In the rows, 128 means zero.
A single turn carries every row of the set below to another of its rows. Some are shown first; where does it send the rows asked next?
Korop: [119 127 111 108 114 100 139 110 111 112 107 117 124 153 151 117 147 126
 153 111 155 149 114 132 155  95  57 119]
peguz: [117  82  91 137 137 117 125 127 147 129  91 106 142 132 146 104 146 142
 117 100 112 119 140  80 161  85 127 144]
puze: [ 98 156 142 146 142 137 108 127  91 143 153 114 143 132 119 129  86 119
  91 133 105 135 151 161 147 152 108 177]
gigaz: [ 86 127 134 166 152 113 102 120 109 138 149 111 148 134  95 139 101 115
  99 140  85 123 155 169 122 135  98 154]
robev: [108  92  99 129 158 127 109 112 162 132  92 106 157 136 113 133 138 137
 120 102  84 130 145 107 144  79 149 132]
gan: [106 150 131 117  96 116 147 113 131 154  99 130 142 125 141 123 136 126
 126 106 156 136 146 112 166  99  62 104]
Nuso: [175 111 105 107 133 120 122 133 111 105 126 125 145 154 107 114 129 138
 145 103  95 111 110 163 105 123 154 133]
Tet: [119 163 141 122 110 134 142  94 132 170 118 135 140 132 130 120 131 125
 140  94 179 143 167 129 164 124  84 103]
duvi: [ 94 141 130 162 137 119 135 145 122 128  96 109 131 140  99 155 101 119
 104 134  76 145 157 126 145 146 101 173]
Bupu: [161 123 106  92 118 117 124  98 119  99 129 122 133 174 110 128 152 134
 160 107 113 122 127 173 110 125 139 127]
lon: [164 139  97 101 124 138 129  90 120 102 118 143 122 174 123 145 144 137
 156  91 143 138 139 146 139 145 127 139]
rotoz: [122 122 157 132 102 111 135 140 124 158 172 107 114 123 155 109 120 124
 104 135 155 150 151  95 158 142  95 161]
ruke: [151 104  90 104 116 115 122 111 116  83 123 136 114 154 123 118 151 132
 155 125 130 114 113 156 111 110 111 132]
lunor: [ 92 115 113 125 171 118 103 122 135 125 121 108 166 149 102 149 114 136
 104 129  65 118 147 169 141 115 134 147]
Leda: [105 112 116 142 146 126 114 132 100 168 119 106 156 113 139  59  94 128
 104 111 139 124 130 120 122  89 117 147]
Dasas: [102 141 157 153 125 116 122 143  97 146 174  92 121 131 132 104 107 113
 105 129 127 138 152 145 166 152  87 170]
giso: [ 91 125 130 165 147 112 108 125 125 129 130 105 144 135  89 155 110 114
 101 129  67 126 166 158 124 142 102 151]
Mubus: [139 127  94 105 120 116 134 106  92  96 113 148 123 167 142 121 135 141
 138 132 145 128  95 134 138 101  98 143]
Mora: [164 116  98 104 116 130 117 102 121  86 139 139 116 152 125 127 150 129
 160 110 133 117 124 168 113 124 125 126]
bot: [142 124 158 148 101 116 147 149 146 147 149 108 113 119 139 138 123 121
 127 120 134 162 158  77 160 148 101 145]
Daro: [125 125 150 119  96 122 171 106 168 193 139 132 109 135 120  84 105 136
 123 115  98 107 148 119 155 118 101 125]
tof: [120 159 152 122 115 134 142  97 141 170 125 127 129 135 138 114 141 119
 141 102 171 144 154 118 176 123  87  99]
Nidob: [136 131 155 120  99 128 162 108 166 187 150 136 116 130 128  90 103 138
 120 112  90 103 142 127 160 117  97 123]
revil: [138 135 169 141 108 114 146 147 148 158 145  97 113 121 138 124 127 115
 119 111 138 157 147  79 161 148  97 138]
vunag: [115 109 119 131 177 149  88  91 123 151 157 125 169 130 125 100 114 138
 116 115 121 125 136 146 145  85 160 132]
dek: [148 128 117 149 139 147 116 131 149 152  97  96 162 110 123 118 113 124
 128  51 100 140 165 107 133 133 136 126]
tos: [ 91 128 141 145 153 106 119 134 139 117 124  96 146 149  82 150 109 124
 114 143  70 127 152 159 129 132 124 159]
mosu: [ 94 137 148 138 153 117 103 128 121 124 156 102 155 143  94 140 100 128
 104 144  81 121 145 179 132 132 127 160]
rade: [147 145 123 114 127 132 129  90 123 125 132 122 124 159 134 128 143 123
 167  81 169 158 151 154 155 142  87 111]
kal: [154 101  97  97 129 108 124 129 106 110 121 117 136 162 109  96 135 139
 138 116 108 107 111 164  99 121 149 145]
Mos: [107 151 143 113 104 117 145 109 143 162 105 119 131 133 145 114 148 118
 130 112 155 141 138 105 178 102  68 102]
Nuge: [149 118 107  99 119 104 130 107 103  97 123 128 136 169 119 113 145 136
 157 131 111 118 101 165 111  98 124 129]
mukam: [131 117 151  93 130 107 152  96 198 166 148 129 117 136 136 116  91 152
 116  98 127 132 136 109 136 116  92 125]
Dasis: [167 121 121 133 136 147 111 127 134 142 128 104 157 123 101 104 123 130
 129  61  97 118 145 127 115 126 175 135]
Vone: [123 132 169 130 109 109 138 142 132 166 162  99 113 122 148 103 122 118
 106 125 155 152 141  91 156 144  94 148]
Setig: [113 132 152 168 119 111 143 158 133 128 125  86 114 133 109 143 123 111
 131 113  94 152 166 115 169 157  87 158]
Mazi: [ 96 114 119 137 184 124 105 116 125 133 135 119 163 153  94 137 105 135
 115 140  84 124 144 176 141 120 142 141]
davun: [148 111 118 151 158 160 103  99 124 151 165 125 158 128 145  91 119 141
 130  87 148 126 148 124 166 115 156 128]
noz: [124  99 109 130 130 114 118 142 107 142 115 105 149 123 111  67 118 131
 113 114 108 107 108 118 106  79 148 152]
Devib: [130 120 155 105 138 106 155 100 188 166 154 137 117 135 133 110  84 152
 121 111 133 134 126 112 135 108  90 122]

Mora -> gigaz
Devib -> Daro
Nuge -> tos
Now these:
Leda -> peguz
rade -> Dasas
lunor -> Nuso
Tet -> rotoz
robev -> Dasis
tof -> Vone
lon -> puze

A single turn carries every row of the set below to another of its rows. Some are shown first; where does it send the rows asked next?
zisag: [132 103 137 117 183 126 130 119 130 131  80 171 135 105  96 119  83  79
 146 151 123 135  87 136 128 125 170 194 123 126 138 130 120 106 141 157
 109  91 152 144 142 150 138 161 136 117 153 115 159 100 119 135 147 165
 104 163 139  97 117  96 135 137  88 152]
bufo: [128 154 127 126  92 101 105 124 129 136 144 157 136 119 128 115 162 147
 135 128 123 125 158 135 119 105 151 161 131  91 129 162 128  84 153 126
 101 151 164 126  97 105 146 154 123 134  95 175 126 204 186 156 129 137
 125 144 107 154 104 123 118 139  81 116]
Vivak: [132 111 135 138 159 134 127 133 152 135 124 176 122 125 125 117 136  82
 152 139 111 129 105 137 136 156 184 158 165 142 129  99 107 105 162 154
  84 106 137 128 101 125  86 152 161 102 132 132 194 116 149 146 117 145
 100 137 107  93  95 122 120 120 107 146]
nugom: [109 140 136 119  92 108 132 144 150 147 119 132 128 142 102 106 162 136
 167 141 141 138 124 133 125 129 179 144 105 107 131 145 121  96 132 112
 111 122 102  89  84 129 180 170 154 145 122 145  93 214 138 118 137 138
 151 157 129 137 127 126 140 145  54  68]
pove: [133 111 145 129 152 139 126 139 155 134 131 168 127 135 127 124 130  93
 145 137 117 132 100 134 140 146 184 168 156 149 136 108  91  96 170 159
  89 107 143 117 105 130  77 160 148 101 135 143 197 112 152 158 123 145
 108 128 114 105  92 119 113 114 111 149]
dazek: [114 101 159 147 136  70 132 132 121 128 105 171  96 149 175 128 104  94
 154 136 123 163 104 138 104 108 140 129 121 119 115 159 102 102 156 163
 112 156 149 116 120 144  92 147 124 137 121 105 150 153 142 115 124  97
 150 152  91 135  85 119 111 121  56 157]
sazev: [135 127 121  92  96 144 119 145 124 130 129 103 144 159 104 157 139 164
 125 127 107 144 120 174 118 112 179 179  99 145 113 155  85  79 142 149
 107 105 145  96 143 114 139 141 108 101 142 159 121 157 170 164 128 154
 155 127 141 109 120 116  89 122  92 121]
fik: [121 139 150 118 148 132  94 143 141 149 105 168 130 111 104 109 120 149
 116 137 117 142 152 120 108 131 165 165 128 115 146 171 150  97 134 112
 120 123 130 127 145 105 175 161 154 138 101 165 143 161 172 115 140 170
  91 119 104 113  69 100 126 172 102 104]
nele: [153  96 136 128 132 102 138 148  96 124 121 187  98 141 171  75  96 112
 146 153 128 138 147 141 103 149 126 136 100 146 129 149  99 135 150 185
 121 130 131 130 172 124 126 145 128 130 137 166 141 160 142  93 145 103
 135 140 101 139 101 144  92 135  62 123]
puno: [150 123 108  88  97  99 149 162 110 113 153 131 142 108 107 108 123 130
 134 128  97 151 142 112  99 114 145 132  90 127  76  94 121 122 143 126
 139 131 128 159 128 114 177 154 165  97 150 157 105 190 141 105 144  98
 146 159 149 133 125 130 131 113  91  87]
Migi: [102 139 146 117  91 109 132 146 157 156 129 142 136 150 102 130 160 133
 174 134 125 140 128 130 122 135 187 148  99 122 137 133 111  84 147 123
 116 125  99  86  79 128 166 180 158 137 114 142  92 209 143 122 139 147
 145 149 129 127 111 125 126 144  63  65]
nodo: [120 122 114 118 128 112 135 172 148 128 121 127 131 145 129 133 130 132
 133 132  99 138  94 145 158 159 182 133 170 148 101 112  87 105 182 100
 104  80 112 139 116 137 117 145 161 141 145 124 152 133 100 125 134 153
 120 144 115 115 105  91 123  95 139 115]
lafut: [110 110 139 116 132 122 138 147 134 152 137 140 119 131  97 152 104 109
 127 128 114 150 119  96  93 113 163 157 125 142 136  85 148 132 108 184
 149 152 119 157 110  92 157 175 162  98 138 149  93 151 170 105 131  85
 110 141 153 112 111 152 120 157  72 109]
sovo: [130 116 123 155 110 132 143 136 133 118 122 115 141 130 139 103 131 116
 143 166 156 133 155 130 160 126 132 134 154 104 133 147 123 136 119 122
  98 105 120 108 130 155 176 112 125 175 150 121 123 153 131 106 133 138
 134 143 120 186 155 130 129 150  74 102]
kez: [149 123 131 120 160 138 148 146 127 109  89 138 144 135 107 117  98 114
 121 139  88 139 103 163 127 147 173 154 120 126  96 115 101 139 146 116
 111  96 159 132 158 177 149 107 164 149 131  97 177 135  84 132 146 167
 128 156 145 102 124 110 104 127 109 104]
sir: [125 133 120 124  75 110 149 129 127 120 149 139 142 144 154 100 154 117
 168 151 128 148 109 147 135  99 143 142 113 108 107 137  86 101 164 140
  83 110 146 109  92 162 122 128 113 141 140 117 131 178 136 160 125 111
 175 151 103 175 141 123 116  89  82 112]
Dizas: [128 105 126 127 101 108 158 133 120 113 140 134 124 161 164  97 127 112
 175 158 118 144  94 145 134 108 147 128 109 134 106 127  77 118 158 150
 104  94 128 100 100 177 122 138 116 126 167 103 135 148 133 131 125  91
 176 140  93 166 140 122 116  90  82 110]
Rir: [118  82 144 116 136 127 157 148 138 144 127 132  94 157 147 107 107 105
 166 169 129 145  88 111 112 118 144 133 102 167 118 105 102 136 113 187
 146  91  87 118 118 159 140 169 152 116 170 120 112 135 156  80 119  94
 144 118 107 129 117 126 132 112  88  92]
Katu: [139 140 133 122 114 136 130 151 120 149 129  95 135 176 112 170 131 144
 123 127 116 151 139 143 110 110 180 176 109 122 136 160 117 102 100 128
 127 115 158  98 132 136 187 137 106 147 100 135  91 184 168 143 133 148
 133 141 148 135 127 116  90 151  79  92]
Pefu: [ 93 126 172 159 150 130 131 117 154 155  99 162 116 144 139 123  94 101
 144 165 144 146 106 114 111 107 140 151 144  98 166 151 146 138 113 153
 118 135 143 128 100 171 165 145 144 179  92  94 127 150 140 123 127 118
 108 136 108 152 116 129 131 170  87 104]
pem: [163 120 138 119 118 129 137 146 101 129 137 173 119 130 126  70  88 115
 139 140 117 141 167 133 100 146 130 150  96 144 128 123 120 141 138 184
 125 129 134 138 166 107 174 148 135 122 143 181 130 167 156  89 151 120
 123 128 139 137 114 161  89 149  65  89]
Nak: [134 102 140 124 137 130 135 124 122 133 139 113 112 155 160 133  89 117
 102 144  96 151 126 131 115 105 105 138 134 157  90 118 121 130 130 167
 143 148 139 151 153 153 131 112 135 142 131 139 126 135 170 108 107 103
 128  89 106 155  97 117  74 117 130 129]
fovod: [118 114 123 123 131 109 138 170 148 118 122 133 128 154 130 129 124 123
 124 128  90 134  90 153 157 153 193 123 170 147 101 117  93 103 174 103
 107  86 118 134 112 137 125 139 166 135 139 113 149 125 104 127 126 150
 124 148 114 112 104  99 117  90 142 111]
tikuz: [155 126 136 116 115 138 151 136 114 134 156 151 135 126  92  88  95  98
 132 149 101 146 158 113 102 138 142 154 102 132 133  98 140 144 114 162
 126 136 135 154 149 107 203 153 154 108 135 161 108 175 157 109 147 116
 127 132 158 124 126 158  94 152  72  87]
Mip: [100 128 156  86 126 111 116 126 155 170 110 154 132 150  93 137 124 134
 158 127 116 149  82 148  91 124 194 165  75 134 124 136 120  73 150 140
 134 124 110  99 106 121 148 186 167 112 107 138 115 171 138 141 132 154
 143 134 112  83  70 103 122 145  64 117]
zat: [131 128 144 133 117 146 121 131 130 157 135 104 127 178 103 152 121 134
 123 142 119 149 133 145 110 109 167 177 116 113 140 163 119 106  86 134
 117 120 160  99 126 144 187 143 110 149  85 135 101 189 175 135 136 140
 132 143 144 141 127 124  97 165  65  94]
mefo: [102 106 156 146 126  76 118 130 139 141 109 146 113 146 155 159 127  95
 150 131 138 162  96 123 101  84 144 146 124  99 108 160 118  83 140 153
 114 151 155 122  95 150 101 150 118 134  97 101 137 166 150 146 115 106
 145 156 108 143  92 114 129 119  62 158]
sozi: [117 136 104  85 131 172 119 131 147 121 111 121 158 102  84 119 152 179
 139 142 133 128 138 138 128  99 155 181 104 123 135 120 121 115 144 128
 103  97 123 115 116 129 163 145 157 137 159 171 126 140 151 129 127 150
 113 126 126 138 139 100 140 149 130  66]
vavu: [133  99 133 121 176 129 135 117 122 119  89 181 140 110  97 111  95  78
 137 146 120 131  92 139 133 122 172 190 126 119 132 129 123 108 137 161
 113  85 151 148 143 146 135 155 128 121 152 112 174  93 117 135 152 159
 101 164 131  97 121 107 140 136  89 141]
Gef: [134 147 135 125  98 103  90 127 129 139 141 166 136 111 128 120 157 134
 133 138 117 125 166 122 120 110 155 175 130 101 138 163 135  74 150 121
 108 149 151 123  99 101 148 163 122 124 104 170 123 192 193 145 139 142
 108 142 113 138  98 122 128 162  81 118]
gune: [101 118 130  96 129  91 159 125 123 107  82 171 133  89 143  86 106 135
 128 143 117 142 100 121 121 102 108 140  93 138 100 121 137 133 169 170
 152 157 107 166 120 153 128 140 158 143 170 134 118 150 112 112 133  88
 142 121 110 139 111 121 129 112 103 105]
fetuv: [134 118 140 103 116 117 128 140 129 136 159 124 111 156 147 142  92 130
 100 113  81 166 128 128  90  99 128 140 114 162  95 106 119 121 139 173
 135 158 158 151 127 118 127 137 151 116 111 149 121 164 184 116 114  90
 129  99 132 123  79 124  87 112 123 112]
Rezuf: [159 134 141 115 162 137 146 150 140 115  88 139 145 133 113 107  92 117
 113 145 100 139 111 155 127 151 168 152 120 126 115 126 105 125 148 106
 108  96 157 136 164 178 158 116 163 162 126 109 178 133  88 127 152 171
 135 147 144 103 110 104 102 133 118 103]
kuvi: [109 145 126  98 124 134 129 105 151 132 112 116 143 108  92 143 149 137
 149 130 136 142 128 122 110  57 149 201  82 102 142 125 142 100 117 142
 121 138 156 126  87 143 159 152 142 143 128 133 111 162 168 154 124 131
 117 135 145 132 132 102 159 157  97  87]
rasi: [ 93 135 131 114 123 126 127 104 153 140 113 118 146 114  90 161 150 143
 145 128 134 142 112 116 113  58 146 191  96  95 127 131 145 101 110 149
 124 142 152 122  73 142 147 162 137 135 118 132 110 170 176 153 117 128
 128 136 139 141 132 106 159 146  85 101]
vas: [ 94 125 168 144 160 114 149 107 143 132  80 177 118 121 152 106  89 105
 138 165 133 149 101 114 121 106 123 139 144 108 147 136 151 137 133 157
 132 145 131 149 104 167 142 142 141 176 128  95 135 130 125 103 125 103
 112 126  82 144 109 125 126 157  94 109]
pim: [130 104 146 134 153 137 130 131 151 129 135 181 125 138 131 126 132  84
 150 136 115 129 104 143 137 151 185 157 160 140 129 102  96 103 163 160
  90 107 138 116 107 120  85 161 159 111 134 135 195 107 151 142 120 152
 104 137 108 101  97 120 123 117 113 147]
vem: [125 132 132 104 102 113 137 162 125 138 164 139 117 141 124 143 119 132
 119 111  80 161 128 116  74 101 155 142 113 140 105  95 109 125 149 164
 132 161 161 159 114  98 126 159 163  99 109 158 124 183 178 126 134  75
 124 137 146 122  97 140 109 118 113  97]
Defar: [115  96 146 104 140 128 141 148 136 156 129 142 105 140 125 133 100 110
 146 141 131 152 100 101  96 118 156 147 111 166 129  90 135 139 105 189
 158 116  98 131 103 116 163 183 158 104 153 142  94 144 166  75 119  94
 110 123 130 110 108 138 134 138  77  92]
bopip: [135 100 124 127 181 131 136 117 124 119  86 174 131  94  92 116  94  81
 144 148 116 128  97 141 133 122 169 181 132 123 133 123 123 116 137 158
 106  85 163 155 143 151 140 145 131 110 150 112 172 102 121 142 146 161
  93 162 134  96 122 112 134 131  88 138]
Zeda: [131 125 108  80 105  86 140 146 112 107 116 147 148  98 123  93 110 150
 128 124 101 145 121 118 111 104 125 144  79 139  74 101 137 123 168 156
 146 141 113 162 113 129 154 146 158 115 175 151 100 170 126 109 140  93
 154 136 139 135 118 124 132 111  97  90]
rap: [148 122 132 119 162 135 144 144 128 104  89 140 145 144 110 106  99 106
 113 132  97 141 106 161 126 146 172 155 115 123 102 123 111 129 151 109
 106 101 155 135 162 173 154 113 161 161 131 106 177 126  83 132 146 163
 137 152 146 106 117 102 101 130 122 103]
fel: [119 118 118 131 127 108 138 170 145 131 118 132 127 151 121 124 124 121
 128 136  80 138  89 155 155 159 194 128 176 149  96 111  88 104 171 107
 105  86 118 138 115 136 115 132 167 131 134 108 154 135 103 126 135 147
 114 153 111 107  99 104 116  94 123 112]
mil: [135 106 127 155 129 137 152 120 124 107 117 108 129 145 149 105 109 107
 141 163 135 139 151 131 152 121 110 128 154 118 114 133 120 145 126 136
 108 110 124 123 144 167 160 108 115 168 163 114 142 128 140  97 120 126
 130 113 106 181 145 124 104 139 102 107]

Gef -> kuvi
pem -> Zeda
Nak -> Rir
Now these:
fovod -> pim
vas -> mil
tikuz -> puno
nugom -> bufo
pove -> zisag
sir -> mefo
kez -> fel
sazev -> Mip

A single turn carries every row of the set below to another of its rows. Some are shown first; where does it send the rows asked next?
bezol: [145 117 166 127 140 205 121 169 146 160 175 120]
keror: [151 127 114 146 147 164 128 143 118 140 119 159]
bap: [119 112 127 132 133 170 142 148 146 120 179 109]
tis: [159 105 147 129  67 188 121 127 164 185 142 120]
kibik: [124 112 173 115 127 197 106 127 157 127 159 148]
Kovi: [114 143 145 102  81 138 143 159 109 164 151 147]
pazip: [151 128 111 127 150 159 122 157 123 153 153 107]
nofi: [ 95 117 126 146  64 178 132 159 146 189 127 148]
fem: [140 121 131 134 131 170 111 166 112 137 182 117]
loke: [133 117 142 125  70 178 110 166 121 198 163 162]
pevud: [ 78 137 131 131  83 157 144 153 153 195 145 141]
foz: [144 115 148 152  78 193 167 172 137 171 139 124]
sel: [119 120 139 155 125 222 126 121 170 181 124 125]
vuk: [144 131 144 155 147 167 147 114 145 124 132 153]
dule: [125 135 159 128 113 172 148  97 187 194 142 139]
fal: [141 148 130 144 165 160 125 148 113 156 151 150]
rivu: [118 109 131 152 131 173 147 133 143 109 146 162]
Zes: [ 91 148 136 104 129 166 104 107 142 173 134 148]
mek: [111  88 162 137  83 159 142  93 143 173 160 147]
pon: [131 108 155 154 109 152 156 109 124 204 132 172]
Mas: [149 132 175 110 126 159 130 130 134 134 129 174]
luto: [100 148 151 125 117 162 138 138 142 206 164 182]
fega: [ 96 142 128 125  97 155 133 128 167 204 124 118]
lus: [135 110 139 148 122 168 129 134 114 230 157 138]
rifan: [170 138 168 124 140 167 142 172 123 171 143 145]
lugid: [114 122 122 142  76 177 121 134 161 197 106 126]
zoti: [114  90 147 130  98 175 115 118 132 202 182 115]
degus: [144 106 144 145 112 179 134 131 143 106 162 121]

fal -> fem
dule -> luto
Zes -> Kovi
Now these:
keror -> pazip
kibik -> Mas
lus -> zoti
lugid -> fega

